Each row has a name. Each question is about the rows just above it.

(33): [124  89 194  88]
(82): [169 168 105 151]
(17): [124  89 116 117]
Shuffled (82) with one entry gone: [151 169 105], missing : [168]
Shuffled (33) with one entry gone: [194 124  88], missing : [89]
Which entry of (17) is missing from [ 89 116 124]? : [117]

(177): [ 90  72 135 151 139 120 112 119 112  70]
(131): [ 97  66 115 151 136 116 107  72  81 152]
(120): [128  99 134 143 140 141 115  92 115 120]
(77): [167 148 150 123 117 140 130 128 155  99]
(34): [164 154 135  91 124 123  99 137 158 111]
(113): [ 90  72 135 151 139 120 112  84 112  83]
(130): [142 185 107 114 104 143 159 179 136 146]
(103): [183 200 162 135 137 156 157 192 189 162]
Shuffled (130) with one entry gone: [143 146 136 107 185 104 159 114 179], missing : [142]
Which entry of (131) is missing from [152  97  72  66 115 107  81 116 136]? : [151]
Shuffled (120) with one entry gone: [115  99  92 143 134 120 115 128 141], missing : [140]
Which entry of (177) is missing from [112  90 112 135  70 151 139 120 119]? : [72]
Which entry of (130) is missing from [159 107 143 114 185 104 146 136 142]? : [179]
(131) without one entry, shuffled: [136 151 116  66 107  72  81  97 115]. Gone: : [152]

(198): [129  90 169 150 133 136 161 149 173 125]
(75): [149 162  91 129 129 111  93 129 184 132]
(67): [153 151  98 130 130 112  80 132 182 132]
(168): [128 124 115 120 141 159 139  73 175 100]
(154): [110  88 115 173 149 141 157 146 157 154]
(54): [116 122 155 145 108 164 147 126  86  78]
(206): [114 179 108 116  84 109 114 166 114 107]
(139): [104 129 142 137 108 111 119 187  86 152]
(141): [113 112 122 121 147  99 126 156 124 200]
(27): [164 142 146 125 165 142  65 109 121 139]
(57): [143 156  92 136 141  90 134 136 179 160]
Which entry of (75) is missing from [129 111 162  91 129 129  93 149 132]? : [184]
Which entry of (198) is missing from [161 169 173 136 125  90 149 129 133]? : [150]

(207): [131 142 119 144 114 100 132 160 105 129 107 103 100 115 111 132 104  98
 107 113 116 130 142 127 126  96 118 118 123 117 117 156 118 123  91 137
 156 167 137 144 155]
(165): [132 153 105 151 104  92 118 150 103 129  97 101  90 110 114 124 103  91
  93 105 104 113 151 120 128  92 128 110 110 112 109 158 106 116  92 129
 144 162 141 148 148]
(66): [107  90 139  75 151 157 133 106 134 108 155 144 160 130 116 128 136 144
 160 142 156 145  76 126  99 143 112 142 142 119 146  80 131 135 151 123
 113  93 102  86  98]
(48): [151 144 158 137 165 157 164 177 143 143 158 139 149 155 140 161 138 141
 163 161 158 171 134 154 135 138 136 156 162 143 165 154 154 166 135 166
 173 169 142 151 165]
(39): [149  86 174 173 123 123 161 175 135 140 115  65  90 171 156 132 108 149
 132 159  66 148 159 141 170 121  67 111 134 177 123 180 192 158  54 157
 166 147  98 188 189]
(194): [129 171 113 118 143 142 122 111 138 138 148 184 167 113 123 140 157 130
 137 119 183 129 128 135 120 147 183 153 138 113 142 111 101 120 190 122
 119 132 166 105 105]
(20): [146 140 151 150 143 145 148 145 147 148 145 144 145 148 149 144 147 151
 147 146 141 147 148 147 152 149 140 144 147 153 142 147 153 145 142 145
 146 143 143 148 148]
(152): [105  83 142  66 157 163 135 104 137 105 160 145 165 133 115 130 138 147
 148 148 160 149  67 105  94 146 108 145 144 118 151  72 132 138 155 123
 111  88  97  80  93]
(200): [147 125 136 160 124 148 112  93 165 142 131 131 128 162 183 113 151 168
 127 149  91  99 158 126 168 168 145 117 113 163 124 135 153 137 149 117
  87  82 119 157 115]
(26): [131 141 116 134 123 114 125 143 116 127 116 113 110 121 119 131 115 107
 113 122 120 123 136 126 122 107 129 122 119 115 126 143 114 128 112 133
 139 149 134 137 138]
(155): [131 150 104 160  93  81 116 149  98 131  87  95  81 106 113 119  98  89
  84  97  94 108 158 118 135  88 122 103 106 116  98 163 109 108  81 125
 144 163 140 151 152]
(99): [113  87 142  93 143 157 126  93 146 115 150 141 154 140 136 119 143 158
 154 145 135 131  92 124 118 156 114 134 134 136 138  85 142 133 152 116
  97  77  98  99  95]
Whose row is [131 150 104 160  93  81 116 149  98 131  87  95  81 106 113 119  98  89
  84  97  94 108 158 118 135  88 122 103 106 116  98 163 109 108  81 125
 144 163 140 151 152]? : (155)
Whose row is [147 125 136 160 124 148 112  93 165 142 131 131 128 162 183 113 151 168
 127 149  91  99 158 126 168 168 145 117 113 163 124 135 153 137 149 117
  87  82 119 157 115]? : (200)
Whose row is [131 141 116 134 123 114 125 143 116 127 116 113 110 121 119 131 115 107
 113 122 120 123 136 126 122 107 129 122 119 115 126 143 114 128 112 133
 139 149 134 137 138]? : (26)

(78): [153  96 126 130 129 143 127 144 136 170 110  80 159 147 150 112 121 160
  97  94 114 180 181 176 140 126  80 128  98 101 105 141 123  79 136 131
 116 162 104 125 148 161 115 150 140 140  72 134 122 148 146]
(25): [112 135  94 102 131 148 156 127  88 106 135 129 193 149 141 112 148 121
 176 119 124 139 171 150 163 123 137 143  80 120 162 170 133 104 106 123
 141 146  88 126 169 102 148 147 132 138  90 159 108 142 156]
(133): [132 167 108  95 131 116 153 129 122 100 154 138 144 112  91 119 147 133
 130 127 162 128 141  80 121 142  89 109 135 120 151 132 132 139  85 186
 114  91 105  99 115 128 122 110 131  79 205 128 128 120  84]
(117): [129  98 159 153 132 138 116 120 133 159  96 102 119 174 149 115 103 119
 122 160 131 114 111 165 122 118 160 149 151 163  96  94 130 120 183  76
 142 147 150 151 136 131 108 135 110 155  72 147 136 141 168]
Shuffled (133) with one entry gone: [100 186 142 131  91 127 122 139 153 115 110 205 105  89 128 144 130  79
 112 128 132 132 116 133 154 128  84 162 128 114 141 121 129 122 131 132
 108 119  99 120 167 151  85 120 147  95 138 109 135  91], missing : [80]
(78) without one entry, shuffled: [144 148 114 130 129 122 161 140 134 121 131 180  72 141 126 146 125 160
  97 150  96 153 140 148 143 128  94  80 181 140  80  98 159 170 104 116
 126 105 101 136 176 123 127 112 162 150 136 147 115 110]. Gone: : [79]
Shuffled (117) with one entry gone: [142  96 149 103 183 165  72  98 150 102 111 122 149 141 119 122 168 120
 163 131 136  94  76 155 138 147 151 159 132 110 160 129 116  96 174 120
 114 108 135 136 115 160 133 147 131 118 151 159 153 119], missing : [130]
Which entry of (78) is missing from [140 122 116  80 101 159 128 160 180 141 148  96 112 170 143 134 126  72
 110 136 148 105 121 129 146 130 104 176 136 161 126 150 131  80 127 150
 114 140 162 123 125  97 147  79  98 153 144 115  94 140]? : [181]

(140): [145 121 131 146 123 107 188 152  91 102 174 117 136 118 148 131  57  90
 111 131 136 118  96  94 144 118 128 126 115 140 136 146 162  99 162 159
 111 138 132  97 122 120 184 115 125 125 120 121 154 124 122 151 155 123
 118  84 111 106 119 139 131 134 122 112]
(148): [137 151 124  99  99 109 131 134 157 122 124 150 151 149 118 150 107 105
 159 168 172 131 120 127 113  99  94 123 188 149  79 133 141 108 106  91
 102 136 106  85 116 142 154 166 153  93 125 138 120 158 106 121 142 141
 138 118 143 153 142 126 156 154 115 118]
(81): [107 103 158 108 146 113 106 112 149 116 146 106 135 128 138 157 141  75
 139 136  82 140 151  94 129  94 102 160 141 134 151 115 110 153 109 143
 115 122 128 112 109 128  92 166 115 132  89 116 155  86  77 153 118 152
 138 107  91 137 132 114 111 123  91 100]
(41): [107 103 158 108 146 113 106 112 149 116 146 106 135 128 138 157 141  75
 139 136  82 140 151  94 129  94 102 160 141 134 151 115 149 157 142 100
 131 167 125 114 104 123 104 161 124 100  98 124 127 105 126 156 137 143
 168 105 135 163 125 143 134 128 109 126]
(10): [124 160 151 121 106  92 156 127 118 123 172  86 134 123 108 177  70  64
 112  97  93 133 120 117 124 112 120 141  96 111 122 129 138 101 103 130
 141 160 149 121 130 119 150 122 129 142 126 155 150  97 100 148 118 119
 114 118 105 120 122 169 130 115  85 121]
(41) without one entry, shuffled: [106 161 143  98 142 168 137 124 109 149 115 128  75 113 157 156 126 134
 138 106 127 125  94 114 146 104 151  82 102 160 141 140 105 105 134 129
 158 116 149 143 139 107 141 126 163 100 146 100 157 167 112 128 124 125
 131 108 123 135 135 104  94 151 136]. Gone: : [103]
Shuffled (81) with one entry gone: [138  94 151 137 110  77 116  86 139 140 153  75  89 108  82 116 134  92
 115 109 103 157  91 128 143 151 132 128 141 115 107  91 146 152  94 106
 153 149 102 123 118 160 132 107 115 111 109 112 166 158 128 146 112 138
 136 135 113 122 129 141 114 106 100], missing : [155]

(38): [ 70  88  77 121 154 128 150 152 116 111  85 136 156  75  75 106 141 159
  97 105 144 108  89  68 127 125 108  72  73 151 115 138 111 107 123 143
  93 151 154 159 152]
(69): [169 146 171 114  74 105  73  79 116 129 155  81  65 163 177 126  85  57
 141 127  74 138 149 170  98 156 138 167 176  70 121  93 125 131 115  91
 145  71  78  72  77]
(51): [ 65  83  83 130 160 133 157 164 117 121  78 139 160  73  77 101 145 167
  88 100 145 113  87  62 132 121 114  63  77 149 111 149 119 106 131 147
  95 158 166 172 164]
Which row holds [ 65  83  83 130 160 133 157 164 117 121  78 139 160  73  77 101 145 167
  88 100 145 113  87  62 132 121 114  63  77 149 111 149 119 106 131 147
  95 158 166 172 164]? : (51)
Whose row is [ 70  88  77 121 154 128 150 152 116 111  85 136 156  75  75 106 141 159
  97 105 144 108  89  68 127 125 108  72  73 151 115 138 111 107 123 143
  93 151 154 159 152]? : (38)

(71): [141 173 154 121  73 101  89 190 130 140]
(119): [120 112 134 119 138 120 127 126 129 128]
(43): [141 173  90 132  73 101  89 190 130 133]
Shuffled (119) with one entry gone: [126 120 134 120 129 127 128 138 112], missing : [119]
Which entry of (71) is missing from [141 130 173 140 101  73  89 121 190]? : [154]
(43) without one entry, shuffled: [ 90 190  89 132 173 133 101  73 141]. Gone: : [130]
Which entry of (119) is missing from [134 112 127 119 120 128 126 120 138]? : [129]
(71) without one entry, shuffled: [173  73 154 190 140 130 121  89 101]. Gone: : [141]
Shuffled (43) with one entry gone: [130 173 132 133 190  90  73 141 101], missing : [89]

(46): [150 112 134 127 114 144 149 166  95 138]
(92): [131 131 137 138 133 129 146 147 114 123]
(58): [ 91 166 108 146 155 101 122 129 133 128]
(22): [140 113 126 104 108 140 119 102 140 129]
(95): [140 113 126 105 108 140 119 102 140 129]
(46) without one entry, shuffled: [134 149  95 112 150 138 166 127 114]. Gone: : [144]
Which entry of (46) is missing from [166 144 150 114  95 138 112 127 134]? : [149]

(59): [128 128 127 121 133 127 129 129 131 126 128 130 127 133 130 131 126 128
 128 129]
(56): [126 129 125 133 127 131 129 120 124 129 129 125 128 123 126 124 129 127
 128 126]
(80): [ 83 177 131 116 132 130 186 138 106  76 177 133  72 137 132 137  83 185
  78 130]
Which entry of (56) is missing from [124 129 124 129 120 125 128 126 131 126 127 126 129 129 128 127 123 125
 129]? : [133]
Shuffled (80) with one entry gone: [106 130  76 186  72 131 130 116 137  83 132 177 138  83 133 177  78 137
 132], missing : [185]

(63): [114 127 115 123  70 138 207  69 120 131 206 136 110 150  98 115  95  85
  91 115 147 116  88 194 157 138 112]
(124): [ 79 166  97  83 174 125 131 136 134 164 145 104  89 167 104  80 137 135
 104  77 176  80 102 150 151 162  78]
(102): [ 73  93 140 161  85 126 135 117 132  80 160  74 165  98  87 165 131  72
  75 152  81 164  74 132 106  88 175]
(63) without one entry, shuffled: [138 112 136 206 127 138  88 131 110 147 115 115  95  70 194 116 115 120
 150 114 157  98  91 207 123  85]. Gone: : [69]
Shuffled (124) with one entry gone: [ 78 164 162  80 137 167 150 135 151  77 104 176 174 134 104  89 131  79
 125 104 145 102 166  83  80  97], missing : [136]
(102) without one entry, shuffled: [165  72 160  93 132  81 175 135 161 131  74  74 117 152  88 164  85 126
 106 140  87 132  98  80  73 165]. Gone: : [75]
Which entry of (124) is missing from [ 97 145 136  78 162 104 135  80 166 104 102 104 174 151 167 137 150 131
  80  89 176  83  77 164 125  79]? : [134]
Which entry of (124) is missing from [102 176  78 104  83 174  80  79 125 104  97 164  80 136 131 162 151  77
 134  89 145 150 167 137 104 135]? : [166]

(2): [130  92 153 132 119 132 135 113 125 123  92 110 153 141 117 145  72 129
 128 132 154 165 140 141  86 124 131 125 132 139 137 107 122 160 128 171
 130 142 118 119 117]
(4): [130 139  93 119 139 141 146 140 133 118 145 150 122 123 104 110 157 129
 120 137 117  86 103 118 170 110 147 108 150 130 116 164  95 119 122  87
 141 101 126 147 123]
(161): [122 170 146 149 139 128 141 132 126 155 148 121 115 126 168 126 159 133
 114  91 103 137 142 133 167 159 110 132  98 112 128 140 156  97 115 113
 103 118 128 133 149]
(91): [131 124  82 129 121 117  95 141 135 128 151 153 110 112 104 109 162 121
 146 164 122  80 108 107 124 101 136 136 130 133 119 130 114 123 146 101
 149 130 141 129 123]
(170): [131 104 150 143 135 150 168 115 123 128  92 114 157 146 113 143  73 135
 113 119 150 159 128 142 127 125 145 104 160 136 133 134 104 156 115 153
 128 120 110 135 117]
(29): [133  86 132 121 118 135 129 116 127 112  96 122 149 141  98 139  78 128
 133 148 157 144 127 134  87 108 144 119 159 142 134 115 106 164 133 160
 143 139 120 124 109]
(50): [123 147 170 161 141 141 167 120 122 155 117 106 140 140 157 123 109 138
 104  86 126 168 147 147 153 159 120 117 121 118 133 136 142 123 107 140
 105 119 116 132 140]
(32): [130 149 121 141 149 151 174 135 126 135 134 136 130 133 122 119 141 136
 104 110 118 113 113 132 188 129 145  99 146 125 119 109 102 118 108  95
 127  94 117 151 130]
Where do [123 147 170 161 141 141 167 120 122 155 117 106 140 140 157 123 109 138
 104  86 126 168 147 147 153 159 120 117 121 118 133 136 142 123 107 140
 105 119 116 132 140] appear? : (50)
Whose row is [131 124  82 129 121 117  95 141 135 128 151 153 110 112 104 109 162 121
 146 164 122  80 108 107 124 101 136 136 130 133 119 130 114 123 146 101
 149 130 141 129 123]? : (91)
Whose row is [130  92 153 132 119 132 135 113 125 123  92 110 153 141 117 145  72 129
 128 132 154 165 140 141  86 124 131 125 132 139 137 107 122 160 128 171
 130 142 118 119 117]? : (2)
Whose row is [131 104 150 143 135 150 168 115 123 128  92 114 157 146 113 143  73 135
 113 119 150 159 128 142 127 125 145 104 160 136 133 134 104 156 115 153
 128 120 110 135 117]? : (170)
Whose row is [122 170 146 149 139 128 141 132 126 155 148 121 115 126 168 126 159 133
 114  91 103 137 142 133 167 159 110 132  98 112 128 140 156  97 115 113
 103 118 128 133 149]? : (161)
The row with [130 149 121 141 149 151 174 135 126 135 134 136 130 133 122 119 141 136
 104 110 118 113 113 132 188 129 145  99 146 125 119 109 102 118 108  95
 127  94 117 151 130] is : (32)

(52): [168 168  73 128  66  82 102]
(40): [168 168  73 128  66 133 129]
(23): [121 168  73 122 169 136 130]
Shuffled (52) with one entry gone: [168 168 128  73  82 102], missing : [66]
Shuffled (23) with one entry gone: [130 136 122 169 121  73], missing : [168]
Shuffled (23) with one entry gone: [168 122 130 121 169 136], missing : [73]
Which entry of (23) is missing from [168 122 121 169  73 130]? : [136]
Shuffled (23) with one entry gone: [168 169 130 121  73 136], missing : [122]
(40) without one entry, shuffled: [129 133  66  73 168 168]. Gone: : [128]

(132): [120  89 128 124 100 188 135 120 112 106 116 157 100  79 141  67 115 124
  78 144 101 155 142 107  65 129 172  60 178 126 108 111 113 131 136 179
 135 127 111 151 134 109  85  91 102 137 161  99 146  60 138 149 137 135
 161 142 144 118 120]
(30): [132 139 122 176 144 125 127  91 115  98 109 131  97  93  99 119 156 142
 109 137 120 128 167 134 118 116 108 132 116 146 161 129 159 146 113 111
  88 147  87 169 167 118 145 135 153  65  97 148  78 148  90  58  90 119
 141 161 136 131  86]
(64): [155 114 114 140 122 157 140 128 116 160 109 150 162 101 137 131 123 151
 137 160  55 103 114 123 125 129 174 133 136  91 149  59 104 156 120 140
 147 148 135 123 127 110 146 161 148 157 144 114 144 133 127 169 142 106
 139 110 151 145 146]
(110): [109 162 162 126 147 114 142 145  91 119 132 111 102 119 112 142 114 129
  98 126 175 136 163 135 102 118 118 106 148 136 132 149  91 108 132 105
 105 120 101 141 138 117 105  90 136 110 138 151  96 163 114 107 151 135
 135 118 103 164 106]
(64) without one entry, shuffled: [127 150 146 142 144 140 101 136 137 151 128 157 144 114 125 131 114 110
 116 103 114 122 169 148 123 114 156  55 106 109 140 161 135 157 149 145
 120 148 162 139 123 146 160 151  91  59 123 155 133 133 160 127 174 140
 129 137 104 110]. Gone: : [147]
(110) without one entry, shuffled: [107 126 136 132 109 142 145 135 148 162 118 102 114 136 114 105 175 110
 105 129 164 163  91 138 105  90 120 111 151  98 163 101  91 108 126 119
 118 147 132 118 135 141 114 106 106 132 119 136  96 162 117 142 102 151
 138 149 103 135]. Gone: : [112]
Shuffled (132) with one entry gone: [128 137 188 161 111 179 129 144 118 178 142 111 138  78 155 172 135 135
 108 112 146 115 127  65  99 141 126  85 137  79  67 124 134 120 107 149
 124  60 101  89 151 102  60 161 135 120 106 100 100 113 109 131 144 157
  91 136 120 142], missing : [116]
(64) without one entry, shuffled: [127 155  91 125 123 156 101 142 110 114 129 150 148 114 140 137 114 127
 133 103 157 144 140 133 106 109 104 135 146 149 110  59 151 139 160 144
 145 148 116 174 123 140 128  55 160 123 151 146 120 161 131 136 122 162
 114 157 147 137]. Gone: : [169]

